Turns, then the turns between two rows, first turn first; the first pair answered
nibiv:
+0.80 -0.19 +1.85 -0.30 +2.07 +0.60 +3.85 -2.30 +0.19 -1.23 +3.87 -2.14
 +0.38 -0.75 -2.44  ->  -0.62 -2.70 +1.10 +1.08 -0.46 +0.23 +2.87 -0.43 +0.23 -0.89 +2.44 +1.12
 -3.34 -4.28 -0.09
+1.37 +0.97 -0.23 -1.10 +2.36 -2.70 +1.15 +1.44 +1.17 +1.07 -2.40 +2.81
 -0.97 +0.73 +1.70  ->  +0.98 -0.24 -1.87 -2.21 -0.68 -2.47 +0.42 +3.40 +0.09 +1.17 -0.97 +1.59
 +0.62 +1.90 +0.54
+0.94 +2.44 +1.48 +0.44 +1.93 +1.31 -0.11 -1.01 -0.83 -0.09 -1.02 +1.77
 -1.01 -2.84 +1.86  ->  -0.13 -0.42 -0.83 -1.29 -3.35 +1.39 -0.92 +2.52 -2.58 -0.29 +0.51 +0.80
 +1.76 -1.31 +0.37
+0.54 +0.36 -0.57 -1.14 -1.01 +0.95 +0.02 +0.57 -0.67 -0.59 +1.40 -1.23
 +1.30 +0.59 -0.30  ->  +0.43 +1.63 +0.83 +0.36 +1.66 +0.61 +0.56 -1.13 +0.28 -0.48 +0.04 +0.18
 -0.64 -0.82 +1.13
Popi:
+0.01 -0.22 -1.67 -1.64 -0.23 -0.02 +0.02 +0.72 -1.79 +0.93 -1.02 +1.96
 -3.83 -3.27 +2.41  ->  +0.99 +1.29 -1.93 +0.42 +0.77 -0.11 -1.11 +0.67 -1.95 +1.03 -2.20 +3.12
 -1.68 -3.21 +2.13
-0.13 +4.44 -0.69 +1.55 +2.00 -1.18 -1.25 +1.92 +0.28 +0.34 -2.35 +1.50
 +5.08 +1.74 +0.12  ->  -0.53 +0.59 -1.35 -0.22 -1.09 +0.94 +1.89 +2.73 -0.85 -0.42 +2.28 -0.36
 +6.63 +0.88 -2.53
-0.94 -2.56 -1.35 +0.46 -3.73 -1.27 -1.40 +3.00 -0.81 -0.35 -0.64 +1.48
 +0.20 -0.16 +0.38  ->  -1.27 -2.40 -0.92 +0.05 -3.47 -1.69 -1.44 +2.63 -0.72 -0.18 -0.88 +1.49
 -1.11 -0.33 +0.71
-2.96 -1.94 -2.67 +2.60 -1.43 -0.59 +1.87 +2.14 +2.99 +0.76 -2.62 +1.57
 -3.69 -2.30 +2.06  ->  -2.18 -0.79 -3.23 +4.57 -0.65 -0.73 +1.27 +1.99 +2.48 +0.83 -3.48 +2.31
 -1.30 -1.69 +1.77
timik:
+2.00 +2.45 +1.16 -2.68 +0.39 +0.61 -2.35 -2.12 +0.20 +1.74 +1.18 -3.12
 +5.07 +1.63 -0.33  ->  +1.85 +1.60 +0.50 -3.74 -1.14 +0.45 -3.58 -0.86 -0.38 +2.00 +0.98 -2.88
 +4.70 +1.17 -0.09
+0.62 -1.22 -0.60 +0.28 -2.02 +0.03 -0.91 +1.75 -0.86 +0.21 -0.71 +0.63
 -1.28 -2.02 +0.56  ->  +0.95 -0.42 -0.45 +1.61 -0.95 +0.86 +0.19 +0.71 -0.36 +0.12 -0.60 +0.94
 -0.55 -3.20 +0.44
+1.61 +0.77 +0.61 -2.85 -0.89 +0.64 -2.47 -0.03 -1.98 +0.93 +0.30 -0.33
 -0.25 -0.87 +0.45  ->  +2.10 +0.66 +0.48 -1.46 -0.96 +1.01 -2.16 +0.14 -2.47 +1.64 +0.42 +0.31
 +0.31 -1.92 +0.02

(two turns a pair)
-1.06 +0.64 -0.10 +1.16 +0.60 -0.63 +1.19 -0.83 +1.42 -0.16 -0.82 -0.44
 +0.46 +1.36 -0.77  ->  -0.83 +0.14 -0.73 -0.49 -1.08 -1.68 +0.01 +0.65 +0.58 +0.01 -1.18 -0.46
 -0.08 +1.70 -0.02 => timik, timik
+1.89 +0.59 +0.78 +2.52 +0.09 +2.45 +3.12 -1.93 -2.69 -0.21 +3.20 -0.02
 +3.84 -2.94 -2.97  ->  +0.03 -1.40 +2.92 -2.26 +0.07 +1.81 +4.22 -2.41 -1.35 -0.04 +4.07 -2.29
 -2.15 -2.58 -1.57 => Popi, timik
+2.21 -1.29 +0.58 -1.02 -1.96 +2.56 +0.38 -0.08 -2.89 +0.60 +2.66 +0.56
 -0.92 -4.70 -1.10  ->  +1.69 -0.38 +1.78 -1.04 +0.46 +1.95 +0.19 -1.48 -1.37 +0.70 +1.01 +1.00
 -3.83 -4.96 +0.36 => Popi, timik
-3.03 -2.64 -0.25 -1.89 -2.46 -1.08 -0.15 +2.20 +1.06 -0.37 -0.64 -0.48
 -4.17 -0.09 +1.03  ->  -1.56 -0.92 -0.36 +1.47 -1.45 -1.33 -1.65 +2.03 +1.23 +0.29 -2.83 +2.36
 -3.19 -2.12 +1.89 => timik, Popi
-0.24 +0.08 +1.26 -2.35 +1.86 +0.12 +1.66 -0.84 +0.71 -0.43 +1.35 -3.28
 -0.60 +1.96 -0.39  ->  -0.76 -1.81 -0.02 -2.44 -1.27 -0.01 +0.84 +1.16 +0.06 -0.19 +1.81 -2.72
 -0.23 +1.41 -0.22 => nibiv, nibiv
-0.77 -1.86 -3.65 +0.64 -2.64 -0.46 -0.21 +2.89 -2.25 +2.67 +0.86 +2.27
 +2.76 +0.68 +1.36  ->  -0.97 -3.07 -2.52 +0.76 -2.08 +0.69 +1.82 +1.78 -2.38 +2.43 +2.16 +2.46
 +1.52 -2.01 +1.37 => Popi, timik
-1.25 -0.77 -0.94 -0.42 +0.06 -1.38 -1.89 +2.25 +0.54 +0.36 -1.91 +0.82
 -0.77 -0.87 +3.61  ->  +0.10 +0.11 -1.42 +2.73 +0.87 -0.60 -1.00 +1.80 +0.31 +0.25 -1.51 +1.22
 +2.77 -1.00 +2.47 => Popi, timik
+1.72 -0.63 -2.13 +6.63 -0.34 +2.47 +2.17 -0.50 -1.07 -0.09 +2.09 +1.91
 +8.61 -1.78 -3.05  ->  +0.53 -4.85 +0.04 +3.93 -1.06 +3.73 +6.10 -1.40 +0.05 -0.36 +4.51 +1.05
 +2.55 -6.03 -2.15 => nibiv, Popi
-0.11 +1.39 +1.37 -4.41 +1.63 +0.19 +0.49 -0.24 +0.96 +1.76 +1.39 -2.01
 +0.64 +2.90 -1.75  ->  -0.07 +2.51 +0.79 +1.29 +2.76 +0.01 -1.37 +0.30 +1.74 +2.57 -2.66 +3.19
 -0.91 -0.95 +0.94 => nibiv, Popi
+0.85 +0.67 -1.47 -0.15 -0.58 -1.19 -2.04 +1.76 -1.50 +1.27 -0.54 -0.01
 -0.38 -0.19 +0.23  ->  +0.70 -0.29 -1.43 -0.67 -1.60 -0.75 -1.11 +2.01 -1.82 +0.86 +0.71 -0.77
 -0.27 +0.01 -0.77 => Popi, Popi
+1.41 +1.17 -0.52 -2.71 -1.27 -0.37 -2.07 +0.70 -2.39 +0.09 +0.48 -0.06
 -1.83 -0.41 +0.06  ->  +2.27 +2.10 -1.08 -1.19 -0.93 -0.32 -2.53 +0.88 -2.42 +0.42 -0.21 +0.74
 +0.48 +0.05 -0.21 => Popi, Popi
-1.47 +0.90 +2.77 -0.20 +3.54 +0.41 +3.56 -3.38 +2.28 -0.14 +1.57 -2.30
 -0.66 +2.12 -0.90  ->  -2.36 -0.96 +0.95 -4.84 -1.99 -1.37 -0.93 +0.81 +0.65 +0.25 +0.33 -2.39
 -2.61 +3.48 +0.38 => timik, timik
-0.34 -0.02 -0.80 +1.03 -0.95 +0.13 +0.19 +0.25 -0.19 +0.26 +0.57 -1.50
 +1.48 +0.48 -1.09  ->  -0.67 +1.14 +0.42 +1.27 +1.15 -0.38 +0.25 -1.31 +0.90 +0.22 -0.47 -1.30
 -0.81 +0.66 +0.32 => nibiv, timik
+1.53 +1.98 +0.32 +1.47 +1.26 +0.72 -1.51 -1.17 -0.70 +1.45 -0.20 +1.74
 -0.61 -3.12 +0.79  ->  +1.33 -0.22 +0.03 +0.75 -0.57 +1.58 +0.65 -0.75 -1.39 +1.24 +2.08 +0.66
 +0.05 -3.92 -0.58 => Popi, Popi
-0.74 -0.04 +0.64 -2.06 -1.98 -0.26 -1.83 +1.47 -0.60 +0.40 -0.20 -0.96
 -0.32 +0.82 -0.53  ->  -0.30 +1.03 +0.60 -0.50 -1.18 -0.68 -2.79 +1.63 -0.43 +0.32 -1.45 -0.11
 +0.96 +1.14 -0.63 => Popi, Popi
+1.12 +1.65 +0.55 -0.57 -0.82 +0.06 -0.26 +1.37 -2.28 +0.95 -0.73 +1.58
 -1.52 -1.56 +2.53  ->  +1.25 +1.42 +0.59 -2.76 -1.28 +0.24 +0.53 +1.47 -2.88 +0.82 +1.19 -0.75
 +0.20 +0.54 +1.23 => nibiv, Popi
